One turning vector, and how many ticks it has turned
The counts run from 0 to 344.
[  3  -7 -35  15  35   1 -10   0  -9  -6 -16   3 -22   8 -14   0 -26   5
  26 -10 -11  10  -7  -7   5   6 -14  -1  19  -9   9  13   7 -24   7  17
   4  10 -25   6   4  -8  -2  14 -12   4   9  32]  246
[  5 -14  -6  -9   0 -19 -12  22  -7 -27  -9  23   0  11  -8  -9 -10   6
  28  -5  -1   3 -14  -2  20   0   0 -12  21  -4  30  14  -1 -20   8  -9
   2 -12 -20  10  -4  12   9  18   2 -11 -27  29]  112
[ 15  -2  -5   5  22  -3 -12  26  -5 -16 -10  32   7  16  -9  -3 -12  20
   8  -3   1  10 -22   0   9  -4  14  13  16 -23  18  11   4  -1  17  -1
   3   8 -28  12   5   2  18  16  -4 -22  -1  31]  149
[-19  -2 -26   0  20   7 -15  18  12  -5 -14  11 -21  22 -12  12 -18  -2
  14   2  -1  -4  -7 -12 -16   5 -23  -4  30   4  15  16  22 -23   5  -5
  18  10  -9  -3  17 -13   3  18 -16 -10  -8  20]  142
[-18  -7 -25   0  12   2 -20  14   8  -9 -19  20 -14  17 -16  17 -16  11
  13   0  -8  -5  -8 -12  -6  13  -4   9  38   7  11  16  24 -21   0 -12
   6   5  -3  -2  14 -24  -3  12 -13 -13  -6  19]  211
[-11  -9 -20   3  15   7 -11  24  14  -1 -11  16 -16  14 -23  14 -18   4
   7   4   0 -13 -10  -9 -14   7 -15   8  25   0  14  17  20 -17  11  -5
  17   4  -4  -3  21 -15   8  15 -13 -17 -19  33]  279
[  2 -15 -32  18  31   3 -12  15   8 -10  -8   2 -25  12 -17   0 -20  -4
  16  -4  -7  -5  -1  -8  -3  16 -16  -4  19   3  12  17   4 -25  12  17
  18   9 -16  -2   7  -8  -1  12  -9   3  -2  37]  315
[ 17   0  -7   9  28   6  -4  26  -1 -19  -3  26  -1  14  -6  -9 -18  11
  12  -4  -7  15 -18   2   5  -5  -1   1   9 -21  16  11  -2  -3  22  12
  13  11 -32   6   5   9  17  17  -4 -13   1  37]  22
[  7  -1  -6   4  11  -2  -5  23  -4 -14  -9  40  -3  11  -7   1  -8  25
  13  -5 -11   2 -24   1   9   7  18  18  24 -10  16  14  14  -7   7 -16
  -3  -2 -20  10  10  -5  19  20   0 -24  -8  27]  80
[  1  -7 -19   2  20 -15   8  13 -14  -9 -11   9 -18  13  -7   3 -25 -16
  34  -6  -2  -2  -4  -8   4  -6 -20 -15  18 -15  25  10  -2 -25   9   9
  17  -3 -31   3  -1  13   4  13  -8  -6 -14  29]  319
[ 11  -2   0   3  12   2 -11  31   6 -30  -1  33   1  17   1 -14  -5  18
  12  -5 -10  13 -21   5  12   4   8  -4  17  -4  21  14   3  -7  14  -7
   6   4 -22   8   5   6  19  25   4 -15 -11  31]  299
[  0 -24 -30  16  21  -6 -20  13   5 -16 -12  12 -18   6 -19   4  -8   5
  16  -5  -6 -11  -1 -10   9  26   4   6  29   9  15  20   5 -25   3   4
   1  -3  -9   2   3 -17  -7   9  -6  -1  -8  37]  38
[ -5 -13 -31  10  17 -13  -8  11  -1  -3 -13   0 -29  20 -12   6 -17  -9
  24   0  -2 -19  -2 -10  -3  16 -11  -8  26   6  24  14   8 -35   1   1
  17   3 -14   2   3  -5   5  17  -5  -3  -9  21]  51
[  2  -2 -17  -3  28   5 -17  20   1  -1 -14  14   0  12 -24   2 -23  15
  10   1  10  12 -19  -4  -5 -15 -16  10  11 -21  12  13  14  -7  21   5
   7  12 -20  10  16  -3  13  17 -14 -16  -8  36]  209
[  4  -8 -27  15  41  10  -7  13   2  -7 -10  13 -17   5 -15   5 -20   2
  13  -8  -3   8  -7  -9  -3   2 -16   8  16 -14   7  16   4 -10  15  17
   8   9 -24   1  11  -8   0  12 -18  -4   3  43]  164
[ -5  -9 -23  -3  10  -7 -37   9   1 -15 -19  12  -5  19 -17  -2 -12  30
  14  -1  -3   6 -17  -3  11  10   7   5  30   6  16  15  22 -25   2 -12
  -7   8  -7  13   5 -17   6  19  -4  -8  -6  17]  130
[  8   5 -19  13  32  15   2  11  -4  -6  -7  19 -20   6  -5  -4 -23  14
  18  -9 -17  17 -18  -1  -1  -2 -11   5  14 -14   6  11  11 -11  13   7
   5  11 -29   6  14  -1  15  24  -9  -7   4  38]  232
[ -3  -9 -16   6  18   4 -17  18   3 -13 -12  33  -7   6 -13   6  -5  25
   9  -6  -7   1 -18  -5   7  12  12  21  30  -1  11  18  17  -7   4 -15
 -11  -2 -12   9  14 -18   7  19 -10 -18  -7  33]  221
[-13   4 -19  -4  31   2 -11  10  -5 -17 -14  16 -13  21   7   1 -15  -3
  26  -9   2  19  -9  -9  -1 -13 -25 -13  26 -11  20  14   9 -13   4  -5
   1   7 -32   7   5   4   1  24 -18  -6   3  18]  86
[ 11  -4 -22  12  31  11  -7  11   1  -6  -4   6 -22   5 -11 -12 -23  13
  19  -6 -11  13 -16   2   3  -1 -18  -2   6  -8  10  14   7 -18  16  12
   8  10 -24   9  10   4  16  26  -6   1  -4  42]  36
[ -3  -2  -9   5   5 -14  -6  26  -2 -25 -15  37  -3  30   1   8 -10   6
  15  -2 -15  -7 -12  -6   5  17  21   3  38  -3  25  11   9 -17   2 -12
  15   4 -18  -1  -1  -8   7   9   1 -22   0   9]  216
[  3   2 -13   2  12  -5  12  24  -5   4 -11  21 -13  19 -16  11 -29  -3
  16   3  -6  -9 -15  -3 -11  -3 -11   3  16 -20  20   8  12 -16  17   1
  28   7 -22  -1  15   5  21  13  -5 -23 -14  27]  137
[  9  -2 -18  17  28  11   5  20   2 -10  -8  25 -12   7 -16   7 -27   5
  12  -6 -19   5  -9  -5  -4   7  -2   9  16 -17   6  11   5  -9  18  18
  21  12 -24  -6  12  -7   7   6  -9 -11   3  40]  23
[  0 -10 -19   4  33   5 -19  13   0 -15  -6  16 -14   4  -4 -10  -3  12
  18 -11   7  14 -15  -5   9  -6 -14   2  18  -4  15  20   5  -9   8  -7
 -15  -4 -25  17   9   1   7  32 -13  -4  -7  41]  26
[ 10   4 -10  -1  15   1   0  14  -9 -25 -14  25   0   8  -9  -4 -33  12
  27  -8 -24  26 -14   1  11  -7  -5  -7  13 -20   9   7   3 -13  17  15
  14  11 -28   0   4   6   6   8  -3  -7  -3  30]  241
[  2 -16 -12  -1  -2 -23  -2  27  -2 -14  -9  21  -9  19 -15   6 -12  -4
  21   3  -2 -23  -8  -6   7  14   6  -2  26  -1  31  13   3 -26   6  -9
  19  -8 -14   3   1   4  11   9   4 -18 -27  25]  193
[ -2  -2 -16  -7  19   3 -24  10  -4  -6 -19  22   2  10 -19   2 -20  30
  13  -3   2  18 -24  -3   7 -11  -3  14  20 -17   9  13  20  -9  11  -8
  -9   8 -17  15  13 -10  11  20 -13 -16  -4  28]  140
[ -4   0 -28  -5  19   2 -18   4  -5   1 -22   6  -8  11 -25   6 -36  18
  19  -2  -7  16 -16  -4  -2  -8 -18   3  18 -15   6  10  22 -21  13   7
   9  16 -14   5  14 -10   5  11 -12  -6  -3  26]  337
[-12 -15 -22   6  19  -5 -14  11  -1 -21 -12  24 -21   7  -3   6   0   5
  24 -12  -8  -3  -5 -11  11  16   0   2  37  11  17  21  10 -20  -6 -15
 -12 -12 -14   5   5 -14  -6  20 -11  -7  -9  29]  166
[-12  -2 -16  -1  11 -13 -22  17   0 -24 -17  25  -7  31   4   6  -3   8
  18  -3  -4  -2 -11  -8   6  14  11  -5  41   6  26  15  14 -22  -5 -21
   0   5 -16   6  -1 -11   3  19  -4 -15   1   5]  75
[ -3   2 -29   7  23 -18  -5   8 -14  -4 -22   9 -12  30  -9  14 -27  -8
  23  -1  -2  -5  -5 -10  -4   4  -3  -4  28 -18  23   6   8 -26   7   8
  22  15 -28   2  -2  -4   3   5  -8 -11   9   8]  64
